One hidden rule gives every row of this table a label. Here are some rows, each with its label.
[-2 10 23 9 -16 8 4 -2 16 -43 24 15 -2 -69 26 1] 2
[15 -20 -63 -2 13 -14 18 31 -41 -12 34 -42 41 41 27 -10] 2
[24 -32 -19 21 -33 34 -6 8 34 1 -19 15 -17 30 -26 -58] 2
[-6 46 1 -10 9 -30 -22 -72 60 15 -21 18 -3 -48 -37 4] 3
[-4 32 -42 23 -24 17 -55 10 48 36 -55 30 -50 28 19 -12] 0
[5 43 -48 51 -3 9 -51 35 7 -11 -22 -11 4 75 18 -20] 2
[48 -8 -7 -58 -30 -1 10 0 -12 9 -25 -43 4 20 -78 -24] 1
[41 -36 59 -13 77 16 24 -16 -22 -29 100 -82 56 -25 8 51] 1
[-24 -3 35 21 27 -38 56 -14 -35 -20 55 -24 35 -22 52 2] 2
[40 -17 -10 9 11 -4 39 -18 12 4 51 -35 32 31 16 -56] 2
[-2 -15 -52 33 -29 -7 10 4 16 55 2 -5 -28 10 14 -83] 0
[0 -19 -28 -12 -47 17 -31 63 -11 -9 -17 45 -26 1 -41 15] 1
[-34 -36 -6 -43 8 -17 40 18 -53 31 24 -72 35 42 -5 5] 3
[7 10 25 -12 14 -12 36 3 -66 -16 9 -22 55 -9 -42 29] 1
[3 42 37 28 6 24 7 12 7 -33 8 -1 -10 -77 -6 15] 1
[1 -22 -26 -35 -56 16 -26 60 -31 0 4 24 -19 12 -40 6] 3
[-1 33 -52 7 -12 14 -47 -37 7 -1 -23 11 -49 16 11 -10] 2
[-16 -24 55 -37 37 -19 72 -2 -65 -24 53 -48 66 13 -9 25] 1
[-22 -1 27 28 3 44 18 9 4 -25 1 29 -35 -30 17 -13] 2
[-45 43 17 28 15 10 -26 -9 23 -16 -63 36 -38 -9 -2 32] 0
[61 7 -38 32 -37 8 -5 2 2 44 4 20 -32 -7 -16 -56] 0
[-61 -28 -8 36 -4 16 27 -16 -46 54 -2 -19 -32 -81 -16 -46] 3
[26 -14 -23 -28 -23 -6 -10 22 -22 13 24 -4 32 18 -49 -12] 3
[33 -14 -21 7 -24 -2 1 -18 33 12 12 -5 17 -4 -22 -54] 2
[-38 1 22 -10 8 11 16 43 -45 -37 -10 35 -16 -13 -12 36] 1
[20 31 14 13 34 -23 -48 -58 44 -8 -7 -16 -11 -34 1 46] 0
[-83 61 36 52 59 -54 31 -16 -16 -69 35 -23 46 -7 51 17] 2
[-25 38 19 17 66 -30 23 -27 -1 -6 12 -25 33 11 51 26] 0
[-36 20 -41 14 -3 -20 -20 -8 20 33 -6 -42 7 29 36 -21] 0
[-22 9 -26 -10 -21 -47 -23 -18 -23 8 -35 -4 25 43 -39 20] 3
[26 -20 -2 -41 -36 0 -15 15 -18 12 19 -10 28 17 -48 -2] 3
[35 -54 19 12 8 3 -6 -10 36 -21 1 -18 -20 -79 7 5] 1
[78 -7 -50 -67 41 -69 -47 -40 38 2 -85 -48 13 29 -35 18] 3
[-5 16 34 41 -5 43 15 13 7 -13 -9 28 -31 -16 30 18] 1
[68 -48 -31 -53 -17 -31 -47 -10 2 11 23 -34 24 0 -40 11] 3
[-2 22 -34 -7 -30 18 -46 12 49 25 -62 61 -43 45 -1 -22] 0
[-9 19 27 35 -2 32 20 10 7 -24 5 40 -28 -36 22 -11] 2
[24 58 4 -8 55 -25 -41 -89 45 -18 -31 -59 0 30 -1 32] 1
[6 -2 -21 11 -46 33 -19 36 28 19 6 39 -38 -16 6 -29] 0
[4 -49 -23 -29 -28 20 26 46 17 12 30 -13 5 61 25 10] 0
[6 -25 -11 -48 4 -25 35 30 -17 15 48 -47 51 42 -10 -2] 3
[11 -36 -21 -25 -37 15 0 41 -14 14 -10 11 -8 32 -38 -19] 3
[6 -27 -21 -22 -27 22 -4 33 -16 26 -8 12 -4 32 -19 -9] 0
[3 45 -43 13 -20 -12 -49 -14 28 28 -31 15 -10 11 7 -7] 0
[68 15 -9 23 -16 23 -4 21 20 17 -5 19 38 28 -20 -63] 2
[-35 14 40 25 23 25 34 12 15 -45 -9 46 -36 -15 10 9] 1
[28 -2 -26 -40 -34 -6 -22 7 -24 -10 29 2 17 20 -42 12] 1
[-21 27 9 12 58 -27 3 -43 5 8 26 -22 22 2 50 25] 0
Here are more rows. What is the label of each one?
[23 -18 -7 21 -49 20 -21 18 -14 -10 -5 35 -32 32 -12 -7] -> 1
[34 6 -17 -58 -5 -31 -82 -25 31 14 -30 -26 45 34 -45 5] -> 3
[-58 -27 39 -20 45 5 51 48 -54 -43 24 -13 6 10 20 45] -> 1
[-81 10 7 10 51 58 -3 -25 21 -35 -74 46 -45 -22 25 20] -> 1
[-13 -58 10 -41 -44 26 14 33 -15 -24 4 68 -9 -1 9 -36] -> 2
[34 -27 28 36 22 -28 -25 -64 20 75 26 -12 7 -50 30 62] -> 0
[46 -15 -23 31 -57 -4 3 -21 14 12 25 -15 -18 13 -37 -74] -> 2
[-40 1 27 33 48 -14 32 -33 5 13 12 3 20 -9 77 40] -> 0
[-5 25 46 9 11 8 25 -19 -9 -25 18 26 15 -31 10 16] -> 1
[-9 1 48 28 -28 33 25 3 25 -34 -16 43 -35 -22 15 -21] -> 2
[-26 11 22 29 4 27 10 19 2 -31 -6 30 -39 -47 14 10] -> 1
[-25 44 17 28 15 11 -16 -14 11 -7 -46 39 -35 -3 22 10] -> 1
[5 -8 -27 19 -39 33 -10 33 38 -2 -1 30 -45 -14 -1 -26] -> 2
[-20 43 9 17 6 8 -20 -15 14 -9 -52 35 -50 15 13 18] -> 0
[4 -13 -20 -19 -31 38 -13 43 -61 7 -22 -3 -7 22 -29 -38] -> 1
[-21 58 33 16 20 -22 -22 -42 12 -11 -19 31 1 -2 18 18] -> 1
[-16 -40 -22 21 1 15 23 37 40 4 27 -8 -27 9 46 -28] -> 2
[-22 54 12 18 18 -15 -20 -39 -3 -11 -21 22 4 -21 1 18] -> 1
[-1 47 -25 9 -23 -16 -63 -11 33 36 -28 -13 -12 6 8 -8] -> 0
[-30 -3 36 -10 4 9 12 41 -39 -34 -15 22 -14 -15 -16 38] -> 1
[-6 8 23 23 11 5 7 -46 10 2 47 4 11 -23 20 -15] -> 2
